In the data rows, zero lies at 4.5, halfway between 4 and 5.
Here are some points, each followed by its number:
c(4, 1, 4, 5, 2, 5, 5, 5, 5, 3, 3, 3, 5, 7, 5, 4, 8, 5, 8, 6, 4, 5, 3, 6, 6, 3, 6, 2, 4, 3, 4, 4,
  5, 7, 5, 5, 7, 4, 5, 6, 3) 0
c(4, 1, 5, 5, 2, 6, 7, 4, 5, 4, 2, 3, 5, 6, 5, 4, 7, 4, 8, 5, 3, 4, 3, 7, 7, 3, 5, 2, 5, 2, 2, 4,
  5, 6, 5, 6, 7, 5, 4, 6, 4) 1
c(4, 2, 4, 4, 1, 5, 6, 4, 5, 3, 3, 3, 5, 7, 6, 4, 6, 4, 8, 6, 3, 4, 3, 6, 7, 4, 5, 3, 5, 1, 3, 4,
  5, 5, 5, 6, 7, 5, 4, 6, 5) 2
c(3, 2, 4, 4, 2, 5, 6, 4, 6, 3, 3, 3, 5, 6, 5, 4, 6, 5, 8, 7, 4, 4, 3, 6, 7, 3, 5, 3, 5, 2, 3, 5,
  4, 5, 5, 5, 8, 5, 4, 6, 4) 3
c(4, 3, 5, 4, 2, 5, 6, 4, 7, 3, 2, 3, 5, 5, 5, 4, 6, 4, 7, 7, 3, 3, 3, 6, 7, 4, 5, 3, 6, 0, 3, 5,
  4, 5, 5, 5, 8, 6, 3, 6, 5) 4
c(3, 2, 5, 5, 1, 5, 7, 3, 5, 3, 2, 2, 5, 7, 6, 4, 6, 4, 7, 6, 3, 3, 2, 6, 8, 4, 6, 2, 5, 1, 3, 4,
  5, 5, 4, 6, 7, 4, 3, 5, 5) 5
c(4, 2, 5, 4, 1, 6, 6, 3, 6, 3, 3, 2, 5, 6, 6, 5, 6, 4, 7, 7, 4, 3, 3, 6, 7, 4, 7, 2, 5, 2, 3, 5,
  4, 5, 5, 6, 7, 5, 3, 6, 4) 6
c(4, 2, 5, 5, 1, 6, 5, 3, 6, 2, 3, 1, 5, 5, 7, 5, 5, 4, 7, 7, 5, 3, 3, 6, 6, 5, 7, 3, 6, 2, 3, 5,
  4, 5, 5, 5, 7, 5, 3, 5, 5) 7
c(4, 3, 5, 5, 1, 6, 5, 3, 6, 2, 3, 1, 6, 6, 7, 4, 6, 4, 6, 6, 5, 3, 3, 6, 7, 4, 7, 2, 5, 2, 4, 4,
  5, 5, 5, 6, 7, 5, 3, 4, 4) 8
c(4, 1, 6, 6, 1, 8, 5, 2, 5, 3, 3, 1, 6, 6, 7, 6, 6, 4, 7, 6, 5, 3, 3, 5, 7, 5, 7, 2, 5, 3, 4, 5,
  5, 6, 4, 5, 8, 5, 3, 4, 4) 9
c(4, 1, 6, 5, 1, 7, 5, 3, 5, 2, 3, 1, 6, 6, 8, 4, 6, 3, 6, 6, 5, 2, 3, 5, 7, 4, 7, 2, 5, 2, 4, 5,
  4, 6, 5, 5, 7, 4, 4, 4, 4) 10
c(5, 1, 5, 6, 1, 7, 4, 3, 5, 2, 3, 1, 6, 6, 7, 4, 6, 4, 7, 6, 5, 2, 2, 6, 7, 4, 7, 2, 5, 2, 5, 5,
  5, 7, 5, 5, 8, 5, 3, 5, 4) 11
c(5, 1, 6, 5, 1, 7, 5, 2, 5, 2, 4, 2, 5, 6, 8, 5, 5, 3, 6, 6, 5, 3, 2, 5, 8, 3, 7, 1, 5, 2, 5, 4,
  5, 6, 6, 5, 7, 4, 4, 4, 4) 12
c(5, 0, 7, 5, 1, 7, 4, 1, 5, 2, 4, 2, 6, 6, 7, 5, 6, 4, 6, 8, 6, 1, 3, 5, 7, 3, 8, 1, 6, 1, 4, 5,
  5, 7, 7, 5, 7, 5, 3, 5, 3) 13
c(5, 1, 6, 4, 2, 6, 5, 2, 6, 3, 4, 1, 6, 5, 7, 5, 6, 4, 6, 7, 6, 0, 4, 5, 7, 5, 7, 3, 7, 1, 3, 5,
  5, 6, 6, 5, 6, 5, 3, 5, 4) 14
c(6, 0, 5, 6, 3, 7, 3, 3, 4, 4, 4, 0, 6, 6, 7, 4, 6, 3, 7, 6, 7, 2, 3, 6, 6, 5, 8, 3, 5, 3, 5, 5,
  5, 8, 7, 4, 7, 4, 5, 3, 3) 15
c(6, 1, 6, 6, 1, 7, 4, 2, 4, 3, 4, 1, 5, 6, 7, 4, 5, 3, 6, 6, 6, 1, 4, 6, 7, 5, 7, 2, 5, 3, 4, 4,
  4, 6, 6, 6, 5, 5, 5, 2, 4) 16
c(6, 1, 7, 5, 1, 6, 4, 1, 4, 3, 5, 1, 6, 7, 7, 4, 4, 4, 6, 5, 6, 2, 4, 6, 7, 5, 6, 2, 5, 4, 3, 3,
  5, 6, 7, 7, 5, 5, 5, 3, 4) 17
c(7, 2, 6, 6, 1, 6, 4, 2, 5, 3, 7, 1, 4, 8, 6, 5, 3, 3, 7, 6, 7, 2, 5, 5, 6, 7, 8, 2, 4, 5, 5, 3,
  4, 5, 7, 8, 5, 4, 5, 1, 4) 18
c(8, 3, 7, 5, 2, 5, 5, 1, 5, 3, 5, 2, 5, 8, 4, 6, 2, 5, 7, 6, 7, 3, 6, 4, 4, 6, 5, 4, 5, 4, 3, 4,
  4, 5, 9, 8, 4, 5, 5, 4, 4) 19
c(7, 3, 8, 4, 1, 5, 6, 1, 6, 3, 4, 2, 5, 7, 3, 6, 3, 4, 8, 6, 6, 5, 6, 5, 5, 7, 5, 3, 5, 4, 3, 4,
  3, 6, 9, 9, 4, 4, 4, 4, 4) 20
c(7, 4, 7, 4, 2, 5, 6, 2, 7, 3, 3, 3, 6, 8, 3, 6, 4, 5, 8, 5, 4, 5, 5, 5, 6, 7, 4, 3, 4, 4, 3, 3,
  3, 4, 8, 8, 4, 4, 4, 3, 4) 21
c(7, 3, 7, 5, 3, 4, 5, 3, 8, 5, 1, 3, 6, 7, 2, 6, 6, 5, 8, 7, 5, 5, 5, 5, 5, 6, 5, 6, 5, 4, 5, 5,
  3, 5, 8, 5, 6, 3, 4, 4, 3) 22
c(7, 3, 7, 5, 1, 4, 6, 2, 8, 5, 1, 4, 6, 7, 3, 6, 5, 4, 8, 7, 5, 5, 5, 5, 6, 6, 5, 5, 4, 4, 4, 3,
  3, 5, 7, 7, 6, 3, 4, 4, 4) 23
c(6, 4, 5, 5, 1, 3, 5, 1, 9, 4, 1, 4, 7, 6, 3, 7, 5, 5, 7, 7, 4, 4, 5, 6, 6, 5, 5, 6, 6, 3, 4, 4,
  4, 4, 6, 5, 7, 5, 4, 5, 4) 24
c(6, 4, 4, 7, 1, 6, 4, 2, 7, 3, 2, 3, 7, 6, 4, 6, 6, 4, 8, 6, 5, 5, 4, 6, 6, 5, 6, 5, 3, 4, 4, 3,
  5, 5, 4, 5, 8, 4, 4, 4, 5) 25
c(5, 5, 5, 6, 1, 7, 4, 1, 6, 2, 4, 2, 7, 6, 5, 6, 5, 3, 6, 3, 5, 5, 4, 7, 8, 5, 5, 5, 5, 2, 3, 2,
  6, 4, 4, 6, 7, 5, 5, 4, 6) 26
c(6, 3, 5, 5, 0, 6, 3, 3, 6, 2, 4, 2, 7, 5, 4, 4, 6, 4, 6, 4, 5, 2, 4, 8, 6, 4, 6, 4, 5, 3, 3, 2,
  5, 5, 5, 5, 6, 5, 5, 5, 5) 27
c(6, 1, 6, 5, 1, 6, 4, 3, 5, 3, 5, 1, 6, 5, 4, 3, 5, 4, 5, 4, 4, 2, 3, 7, 4, 4, 5, 3, 5, 2, 3, 3,
  5, 6, 5, 5, 6, 5, 4, 5, 4) 28
c(5, 0, 5, 5, 2, 6, 5, 4, 6, 4, 3, 1, 4, 4, 4, 3, 5, 4, 5, 5, 4, 3, 2, 7, 4, 5, 5, 1, 4, 2, 5, 3,
  4, 5, 6, 7, 4, 5, 4, 4, 3) 29
c(5, 1, 6, 5, 2, 5, 5, 3, 5, 3, 4, 3, 4, 6, 3, 4, 5, 6, 6, 6, 5, 2, 2, 5, 4, 5, 5, 1, 4, 2, 3, 4,
  4, 5, 6, 7, 4, 4, 4, 2, 3) 30
c(5, 1, 6, 5, 2, 5, 5, 3, 5, 3, 3, 5, 4, 6, 4, 5, 5, 6, 6, 7, 5, 3, 3, 4, 5, 5, 5, 2, 5, 2, 4, 5,
  4, 5, 6, 7, 4, 4, 5, 3, 3) 31
c(4, 2, 6, 4, 3, 6, 5, 3, 4, 4, 4, 5, 3, 8, 5, 4, 5, 6, 6, 7, 5, 4, 2, 4, 6, 5, 6, 2, 3, 4, 5, 4,
  4, 5, 7, 7, 4, 4, 5, 2, 3) 32
c(3, 4, 6, 4, 2, 7, 6, 2, 5, 3, 3, 6, 3, 8, 6, 5, 5, 5, 6, 5, 5, 5, 3, 5, 7, 6, 6, 3, 5, 4, 4, 5,
  4, 5, 6, 7, 5, 4, 6, 2, 4) 33
c(4, 3, 6, 4, 2, 6, 6, 2, 6, 3, 4, 6, 3, 7, 6, 5, 5, 5, 7, 5, 5, 5, 3, 4, 7, 6, 6, 3, 5, 4, 4, 5,
  4, 5, 7, 6, 5, 5, 6, 4, 3) 34
c(4, 7, 5, 4, 3, 7, 6, 3, 6, 3, 3, 4, 3, 8, 7, 4, 4, 4, 6, 4, 5, 6, 3, 4, 8, 6, 6, 4, 5, 4, 5, 4,
  5, 3, 7, 7, 6, 4, 6, 2, 6) 35
c(3, 3, 6, 5, 2, 6, 6, 3, 6, 3, 4, 5, 4, 7, 6, 4, 5, 3, 7, 5, 5, 6, 3, 4, 6, 7, 7, 3, 5, 5, 5, 4,
  4, 6, 7, 6, 5, 4, 6, 4, 4) 36
c(4, 3, 4, 4, 2, 6, 6, 4, 6, 4, 4, 5, 3, 6, 7, 4, 4, 4, 7, 5, 5, 5, 4, 4, 6, 7, 7, 4, 4, 5, 5, 5,
  3, 6, 7, 6, 6, 4, 5, 5, 2) 37
c(4, 3, 5, 4, 3, 6, 6, 3, 6, 4, 4, 5, 4, 7, 7, 5, 4, 3, 7, 4, 4, 6, 3, 4, 7, 5, 6, 3, 5, 5, 5, 4,
  4, 6, 7, 6, 5, 4, 6, 4, 4) 38
c(3, 4, 5, 4, 2, 6, 5, 4, 6, 3, 4, 4, 5, 7, 7, 4, 3, 4, 7, 5, 5, 5, 3, 5, 6, 6, 7, 5, 6, 6, 5, 5,
  4, 6, 7, 6, 6, 4, 5, 6, 4) 39
c(4, 3, 4, 4, 3, 5, 5, 4, 6, 4, 4, 4, 5, 6, 6, 4, 4, 4, 6, 5, 5, 5, 4, 5, 6, 6, 7, 4, 5, 6, 6, 5,
  3, 6, 8, 5, 6, 4, 5, 5, 4) 40
c(4, 4, 4, 4, 2, 6, 5, 4, 7, 4, 3, 3, 5, 7, 6, 4, 3, 4, 6, 5, 4, 6, 4, 5, 6, 6, 6, 4, 5, 6, 5, 5,
  3, 5, 8, 6, 6, 3, 5, 5, 5) 41
c(4, 3, 4, 4, 2, 6, 5, 4, 6, 3, 3, 3, 6, 6, 6, 4, 4, 4, 7, 6, 4, 5, 4, 6, 5, 6, 6, 4, 6, 6, 5, 6,
  3, 6, 9, 5, 6, 4, 4, 7, 4) 42
c(4, 4, 4, 4, 2, 6, 6, 4, 6, 3, 4, 3, 5, 7, 6, 4, 4, 4, 6, 5, 4, 6, 4, 6, 6, 6, 7, 4, 5, 6, 5, 5,
  3, 5, 8, 7, 6, 3, 5, 5, 5) 43
Which three points above are nearest to each new point by angle? Their numbers follow each, nearest first.
c(4, 5, 5, 5, 3, 4, 6, 4, 7, 4, 4, 4, 4, 7, 6, 5, 2, 5, 5, 4, 3, 4, 4, 7, 3, 7, 8, 5, 5, 4, 5, 5,
  5, 4, 6, 5, 6, 4, 3, 2, 3) --> 43 41 39
c(4, 3, 4, 4, 3, 7, 5, 6, 5, 4, 3, 4, 5, 5, 5, 4, 6, 5, 5, 5, 6, 6, 1, 4, 5, 5, 6, 4, 4, 5, 4, 5,
  4, 8, 7, 5, 3, 3, 5, 5, 5) --> 36 40 42
c(3, 9, 1, 3, 8, 3, 3, 8, 1, 6, 6, 6, 6, 0, 4, 3, 5, 4, 2, 1, 3, 6, 9, 2, 5, 1, 0, 6, 2, 8, 5, 3,
  3, 4, 0, 0, 2, 5, 3, 8, 7) --> 26 27 25
c(5, 3, 7, 6, 5, 6, 7, 3, 3, 4, 6, 5, 5, 7, 6, 6, 5, 3, 8, 6, 5, 5, 5, 5, 7, 2, 5, 4, 7, 6, 5, 5,
  7, 5, 8, 5, 4, 4, 5, 5, 5) --> 38 34 36
c(6, 5, 4, 4, 5, 3, 5, 3, 5, 6, 4, 4, 6, 6, 6, 4, 5, 4, 4, 6, 4, 4, 7, 2, 7, 4, 4, 3, 4, 6, 4, 5,
  3, 3, 6, 6, 3, 6, 4, 5, 6) --> 21 19 20
c(4, 5, 3, 5, 3, 6, 5, 5, 7, 4, 3, 2, 7, 7, 5, 5, 6, 4, 7, 6, 4, 5, 4, 6, 4, 6, 6, 4, 4, 6, 6, 5,
  3, 6, 8, 6, 6, 3, 4, 6, 5) --> 42 43 41
c(4, 9, 1, 3, 9, 2, 3, 7, 0, 7, 7, 5, 6, 0, 5, 3, 4, 3, 1, 1, 4, 5, 9, 2, 5, 1, 0, 6, 3, 7, 5, 3,
  3, 5, 0, 0, 4, 6, 3, 9, 8) --> 26 27 28
c(1, 7, 2, 3, 9, 1, 4, 6, 0, 7, 7, 9, 2, 0, 5, 4, 4, 6, 0, 4, 3, 4, 5, 1, 3, 1, 0, 5, 6, 4, 2, 6,
  7, 3, 0, 1, 2, 6, 5, 7, 5) --> 4 3 1
c(0, 7, 2, 4, 6, 6, 5, 8, 3, 4, 6, 8, 1, 2, 5, 3, 2, 6, 2, 2, 4, 8, 3, 4, 3, 4, 4, 7, 4, 6, 6, 6,
  6, 4, 2, 2, 2, 4, 5, 6, 6) --> 35 39 37
c(5, 4, 3, 6, 5, 2, 4, 3, 3, 5, 6, 3, 5, 5, 5, 6, 6, 2, 9, 5, 5, 5, 5, 5, 5, 3, 5, 6, 5, 5, 2, 3,
  7, 5, 2, 4, 8, 5, 4, 5, 4) --> 25 26 0
c(6, 5, 4, 5, 6, 3, 3, 4, 4, 6, 4, 5, 6, 4, 4, 5, 3, 3, 1, 5, 5, 2, 5, 5, 3, 7, 6, 6, 5, 4, 5, 5,
  5, 3, 3, 4, 5, 5, 3, 3, 5) --> 24 18 14
c(4, 6, 4, 4, 3, 3, 5, 5, 7, 5, 4, 5, 3, 5, 6, 5, 4, 5, 4, 4, 5, 5, 3, 5, 4, 8, 6, 6, 5, 5, 5, 6,
  4, 5, 5, 5, 5, 5, 4, 2, 4) --> 37 35 40
c(3, 8, 2, 5, 7, 4, 4, 8, 3, 5, 5, 5, 6, 0, 3, 3, 5, 5, 2, 0, 4, 8, 8, 3, 6, 1, 0, 7, 2, 7, 6, 3,
  3, 5, 0, 1, 3, 5, 6, 9, 7) --> 26 27 25
c(5, 2, 7, 6, 5, 7, 5, 3, 4, 3, 6, 3, 6, 6, 5, 6, 4, 3, 8, 6, 5, 5, 5, 5, 5, 3, 6, 5, 7, 5, 4, 5,
  6, 6, 8, 5, 5, 4, 5, 5, 2) --> 15 13 19
c(6, 4, 4, 5, 1, 8, 2, 6, 6, 2, 5, 3, 6, 3, 1, 3, 7, 6, 4, 1, 5, 6, 5, 6, 6, 3, 3, 3, 0, 5, 6, 2,
  2, 6, 4, 4, 4, 3, 6, 6, 5) --> 27 28 25
c(2, 7, 2, 4, 9, 1, 4, 9, 0, 8, 7, 9, 1, 0, 5, 3, 5, 5, 1, 4, 4, 5, 5, 2, 1, 1, 1, 5, 4, 5, 5, 5,
  7, 4, 0, 0, 2, 5, 6, 5, 5) --> 0 32 29
c(5, 4, 3, 6, 5, 4, 3, 7, 6, 5, 4, 5, 4, 4, 1, 4, 7, 6, 6, 5, 4, 6, 4, 6, 1, 5, 5, 9, 5, 3, 6, 7,
  6, 5, 4, 2, 7, 4, 6, 6, 3) --> 22 24 0
c(1, 4, 2, 3, 6, 4, 6, 5, 2, 4, 4, 7, 4, 4, 9, 4, 4, 4, 4, 5, 4, 5, 2, 2, 6, 4, 2, 1, 5, 6, 4, 6,
  5, 5, 4, 5, 5, 4, 6, 6, 6) --> 38 33 35
c(3, 9, 2, 5, 5, 5, 3, 8, 4, 4, 6, 6, 6, 0, 3, 3, 6, 5, 2, 0, 5, 8, 7, 4, 5, 2, 1, 6, 2, 7, 6, 2,
  4, 4, 0, 2, 2, 4, 6, 8, 7) --> 26 27 25
c(8, 5, 8, 5, 2, 5, 3, 1, 6, 2, 5, 3, 5, 6, 2, 5, 3, 3, 5, 5, 5, 3, 4, 6, 4, 5, 7, 5, 5, 2, 5, 3,
  5, 4, 7, 6, 4, 6, 4, 1, 4) --> 19 18 20
c(4, 4, 4, 3, 4, 3, 4, 5, 6, 6, 4, 5, 3, 5, 6, 4, 5, 6, 4, 5, 5, 3, 4, 2, 6, 5, 4, 4, 3, 6, 4, 7,
  3, 6, 5, 5, 4, 5, 5, 3, 5) --> 32 37 34
c(1, 5, 1, 4, 8, 5, 5, 6, 1, 6, 5, 7, 3, 3, 9, 3, 4, 4, 4, 4, 5, 6, 3, 2, 5, 3, 2, 2, 5, 7, 5, 4,
  6, 6, 3, 2, 4, 4, 7, 7, 6) --> 38 39 35
c(0, 7, 0, 4, 9, 4, 5, 7, 1, 7, 5, 7, 2, 2, 7, 2, 4, 4, 2, 4, 3, 6, 3, 2, 4, 3, 1, 4, 5, 7, 5, 5,
  6, 4, 2, 3, 4, 4, 8, 6, 7) --> 35 38 39
c(3, 9, 2, 5, 5, 5, 3, 7, 3, 5, 6, 6, 7, 0, 4, 3, 5, 5, 1, 0, 4, 7, 8, 4, 5, 2, 0, 7, 2, 7, 4, 2,
  3, 5, 0, 2, 2, 4, 5, 9, 7) --> 26 27 25
c(7, 1, 7, 5, 2, 6, 4, 3, 6, 3, 5, 3, 5, 6, 2, 5, 4, 5, 5, 5, 5, 1, 3, 6, 3, 5, 7, 4, 5, 2, 4, 5,
  4, 5, 7, 6, 3, 5, 3, 2, 2) --> 30 31 28
c(6, 5, 3, 4, 6, 3, 4, 4, 4, 7, 5, 3, 6, 4, 6, 4, 4, 3, 3, 6, 3, 3, 7, 3, 6, 3, 4, 4, 5, 7, 4, 6,
  3, 4, 6, 5, 4, 6, 3, 6, 7) --> 42 41 14
c(6, 2, 5, 5, 8, 3, 2, 3, 3, 6, 7, 3, 5, 4, 4, 6, 5, 3, 6, 5, 6, 3, 5, 6, 2, 6, 5, 6, 7, 4, 4, 3,
  8, 5, 5, 4, 6, 5, 6, 3, 3) --> 15 18 19
c(3, 5, 4, 3, 2, 8, 5, 5, 4, 3, 4, 6, 4, 6, 5, 4, 4, 5, 6, 5, 5, 6, 1, 5, 5, 4, 5, 3, 5, 4, 3, 4,
  5, 6, 5, 4, 3, 3, 4, 4, 4) --> 33 32 34
c(6, 2, 6, 6, 4, 2, 5, 5, 4, 4, 7, 1, 3, 8, 3, 5, 7, 4, 9, 6, 5, 4, 5, 8, 2, 4, 7, 7, 6, 4, 2, 5,
  7, 4, 4, 6, 7, 6, 4, 3, 2) --> 0 28 15
c(5, 3, 6, 7, 4, 7, 6, 3, 4, 3, 7, 4, 4, 8, 6, 5, 4, 3, 8, 4, 5, 5, 4, 7, 4, 4, 8, 4, 5, 5, 6, 4,
  6, 6, 7, 5, 6, 3, 4, 3, 2) --> 18 36 15
c(1, 6, 2, 4, 9, 3, 4, 7, 0, 6, 6, 8, 2, 1, 6, 4, 5, 5, 1, 3, 4, 5, 4, 1, 3, 2, 1, 3, 5, 5, 5, 5,
  7, 5, 0, 1, 3, 5, 8, 6, 5) --> 0 35 32
c(4, 9, 1, 3, 9, 2, 3, 7, 0, 7, 7, 5, 7, 0, 5, 3, 4, 2, 1, 1, 4, 4, 8, 2, 4, 1, 0, 5, 3, 7, 4, 2,
  3, 5, 0, 0, 3, 5, 3, 9, 8) --> 26 27 28
c(4, 9, 2, 4, 6, 4, 3, 8, 2, 6, 6, 6, 6, 0, 3, 3, 5, 4, 2, 0, 5, 7, 9, 3, 5, 1, 0, 7, 2, 7, 5, 3,
  4, 5, 0, 1, 3, 5, 4, 9, 8) --> 26 27 25
c(6, 4, 4, 5, 7, 3, 3, 2, 3, 6, 6, 4, 5, 4, 5, 6, 4, 2, 4, 5, 5, 1, 5, 5, 3, 6, 5, 5, 6, 4, 4, 3,
  7, 4, 4, 5, 5, 5, 5, 3, 4) --> 18 15 17
c(5, 4, 4, 5, 7, 2, 3, 4, 3, 5, 7, 2, 5, 4, 5, 6, 7, 2, 8, 5, 5, 3, 6, 6, 5, 3, 6, 7, 7, 4, 4, 4,
  8, 5, 2, 3, 9, 7, 4, 5, 5) --> 15 14 26
c(0, 6, 1, 3, 9, 4, 6, 7, 0, 6, 6, 8, 2, 2, 7, 3, 4, 4, 2, 4, 4, 6, 4, 1, 4, 3, 2, 3, 5, 7, 5, 5,
  6, 4, 1, 2, 3, 4, 7, 6, 7) --> 35 38 33
c(5, 4, 6, 6, 4, 6, 6, 3, 6, 3, 6, 3, 5, 7, 6, 6, 2, 3, 7, 4, 4, 5, 4, 7, 3, 6, 8, 5, 6, 4, 5, 5,
  5, 5, 6, 5, 7, 4, 4, 2, 2) --> 18 39 43
c(4, 5, 4, 3, 5, 3, 4, 6, 4, 7, 4, 4, 3, 5, 6, 4, 5, 5, 3, 6, 6, 5, 5, 1, 6, 4, 4, 4, 3, 6, 5, 6,
  2, 5, 5, 5, 4, 5, 5, 4, 6) --> 32 40 37
c(6, 4, 6, 5, 4, 5, 4, 2, 4, 5, 6, 2, 6, 6, 6, 6, 4, 3, 6, 5, 6, 3, 7, 5, 6, 6, 7, 5, 5, 5, 3, 5,
  6, 4, 4, 5, 5, 5, 2, 2, 4) --> 18 17 16
c(1, 8, 3, 3, 9, 1, 4, 7, 0, 6, 7, 9, 2, 0, 4, 4, 4, 7, 0, 4, 3, 4, 5, 1, 3, 0, 0, 4, 5, 4, 3, 4,
  7, 3, 0, 2, 2, 6, 5, 7, 6) --> 4 3 1
c(6, 2, 6, 7, 4, 5, 5, 5, 4, 5, 5, 2, 4, 8, 4, 4, 6, 3, 8, 5, 6, 4, 5, 6, 5, 5, 9, 6, 5, 5, 5, 7,
  5, 5, 4, 3, 8, 5, 2, 2, 2) --> 15 9 11
c(4, 9, 2, 5, 5, 6, 4, 6, 7, 5, 3, 9, 6, 2, 2, 5, 3, 7, 1, 4, 3, 8, 5, 5, 3, 6, 4, 9, 4, 6, 7, 5,
  4, 2, 2, 2, 5, 3, 5, 5, 5) --> 24 25 41
c(4, 7, 4, 6, 7, 4, 5, 7, 7, 5, 4, 4, 5, 3, 3, 5, 4, 7, 0, 4, 3, 6, 5, 7, 0, 6, 6, 8, 5, 5, 7, 7,
  5, 2, 6, 5, 3, 4, 4, 4, 6) --> 22 43 41
c(2, 6, 3, 3, 6, 3, 5, 9, 2, 5, 6, 9, 2, 1, 2, 3, 5, 7, 1, 1, 4, 6, 5, 1, 3, 1, 0, 4, 3, 5, 5, 5,
  4, 4, 0, 2, 1, 4, 5, 7, 4) --> 0 29 30
c(5, 4, 7, 5, 6, 2, 5, 3, 2, 5, 6, 4, 2, 6, 4, 6, 5, 6, 4, 5, 4, 1, 5, 5, 4, 4, 6, 5, 6, 2, 2, 6,
  8, 1, 1, 7, 4, 7, 3, 2, 4) --> 30 31 14
c(4, 3, 5, 4, 6, 4, 5, 4, 2, 5, 5, 4, 4, 7, 8, 5, 6, 3, 8, 6, 6, 5, 5, 2, 7, 4, 5, 3, 5, 6, 4, 5,
  5, 6, 6, 5, 6, 4, 6, 4, 4) --> 38 36 15
c(5, 3, 5, 5, 2, 6, 4, 4, 5, 4, 3, 5, 4, 3, 1, 3, 6, 6, 5, 2, 4, 4, 4, 5, 5, 3, 2, 3, 2, 3, 4, 3,
  2, 6, 4, 5, 4, 5, 6, 6, 4) --> 29 28 27
c(5, 6, 4, 4, 5, 4, 4, 3, 5, 5, 6, 6, 5, 4, 3, 5, 3, 4, 4, 4, 4, 5, 4, 5, 3, 5, 3, 5, 5, 4, 4, 2,
  7, 2, 5, 7, 3, 3, 7, 3, 5) --> 21 35 26
c(5, 5, 7, 4, 2, 6, 5, 4, 7, 3, 3, 8, 4, 6, 3, 5, 3, 6, 4, 4, 4, 8, 5, 4, 4, 7, 5, 4, 2, 5, 5, 5,
  2, 2, 6, 7, 2, 3, 6, 2, 3) --> 21 33 34
c(7, 5, 3, 6, 7, 3, 4, 4, 2, 7, 4, 3, 6, 4, 6, 4, 5, 2, 4, 7, 4, 4, 6, 3, 6, 3, 5, 4, 5, 7, 4, 7,
  3, 5, 5, 5, 5, 6, 4, 6, 7) --> 15 42 16
c(3, 3, 3, 3, 6, 5, 7, 5, 2, 5, 4, 6, 4, 5, 9, 5, 6, 4, 7, 6, 4, 6, 4, 2, 7, 4, 3, 1, 4, 7, 4, 5,
  5, 7, 6, 4, 5, 4, 6, 6, 5) --> 38 37 0
c(4, 9, 1, 3, 8, 3, 3, 8, 1, 6, 6, 5, 6, 0, 5, 3, 4, 4, 1, 1, 4, 5, 9, 2, 6, 1, 0, 6, 2, 7, 4, 3,
  3, 5, 0, 0, 3, 5, 3, 9, 8) --> 26 27 4
c(1, 6, 2, 4, 9, 2, 5, 8, 0, 7, 6, 9, 2, 1, 6, 4, 5, 5, 1, 4, 4, 5, 4, 1, 3, 1, 0, 3, 4, 6, 5, 5,
  7, 4, 0, 1, 3, 4, 6, 6, 5) --> 0 32 1
c(1, 4, 3, 4, 7, 5, 6, 6, 2, 4, 5, 6, 3, 4, 9, 4, 5, 4, 5, 5, 4, 6, 3, 2, 6, 4, 3, 1, 5, 7, 5, 5,
  5, 7, 4, 4, 5, 4, 6, 6, 6) --> 38 36 37
c(4, 8, 1, 6, 4, 7, 3, 8, 6, 5, 4, 8, 6, 1, 3, 4, 5, 6, 2, 2, 5, 9, 5, 5, 3, 5, 4, 7, 1, 7, 8, 3,
  5, 4, 2, 2, 5, 2, 7, 5, 5) --> 25 41 35
c(4, 5, 4, 5, 6, 4, 5, 5, 3, 5, 7, 6, 1, 6, 5, 4, 2, 4, 4, 3, 4, 4, 4, 6, 2, 8, 8, 9, 6, 5, 5, 6,
  7, 1, 3, 5, 5, 5, 3, 2, 4) --> 35 18 39
c(6, 1, 5, 6, 6, 2, 4, 4, 3, 5, 7, 1, 4, 7, 3, 5, 8, 5, 9, 5, 5, 4, 5, 8, 2, 4, 7, 7, 6, 4, 3, 4,
  7, 5, 6, 5, 7, 5, 4, 4, 2) --> 15 0 28
c(6, 4, 7, 5, 4, 5, 4, 3, 6, 4, 5, 3, 6, 6, 5, 6, 4, 3, 6, 6, 6, 2, 6, 5, 5, 6, 8, 7, 7, 4, 4, 7,
  5, 4, 4, 3, 7, 6, 2, 4, 3) --> 14 7 9
c(6, 3, 6, 6, 4, 4, 6, 4, 5, 5, 5, 2, 3, 8, 5, 5, 6, 4, 8, 6, 5, 4, 5, 7, 4, 5, 9, 7, 6, 3, 4, 6,
  5, 4, 4, 6, 7, 6, 2, 3, 3) --> 7 6 9
c(5, 5, 6, 6, 7, 3, 4, 3, 3, 6, 7, 5, 1, 6, 4, 5, 4, 5, 5, 4, 5, 3, 5, 5, 4, 6, 7, 6, 6, 4, 3, 6,
  7, 1, 1, 7, 4, 7, 4, 1, 2) --> 18 19 30
c(3, 4, 4, 4, 5, 4, 7, 4, 2, 5, 4, 5, 4, 6, 8, 6, 5, 3, 7, 6, 5, 5, 4, 2, 7, 4, 3, 0, 5, 6, 3, 5,
  5, 6, 6, 6, 5, 4, 5, 5, 5) --> 38 34 36
c(6, 4, 4, 4, 5, 2, 4, 3, 4, 7, 5, 4, 7, 5, 6, 5, 5, 4, 4, 6, 5, 3, 7, 2, 6, 4, 4, 4, 5, 7, 4, 6,
  2, 4, 6, 5, 3, 6, 3, 6, 5) --> 19 20 14
c(8, 7, 7, 5, 5, 3, 5, 3, 6, 6, 3, 5, 3, 6, 1, 5, 2, 5, 3, 4, 4, 4, 6, 5, 3, 7, 4, 6, 3, 4, 5, 5,
  4, 2, 5, 7, 3, 4, 4, 1, 3) --> 21 19 22
c(4, 3, 6, 3, 1, 6, 4, 4, 5, 5, 3, 6, 3, 4, 2, 3, 4, 6, 5, 2, 4, 5, 3, 5, 6, 3, 2, 2, 2, 3, 4, 3,
  3, 5, 3, 6, 4, 5, 6, 6, 3) --> 29 30 1
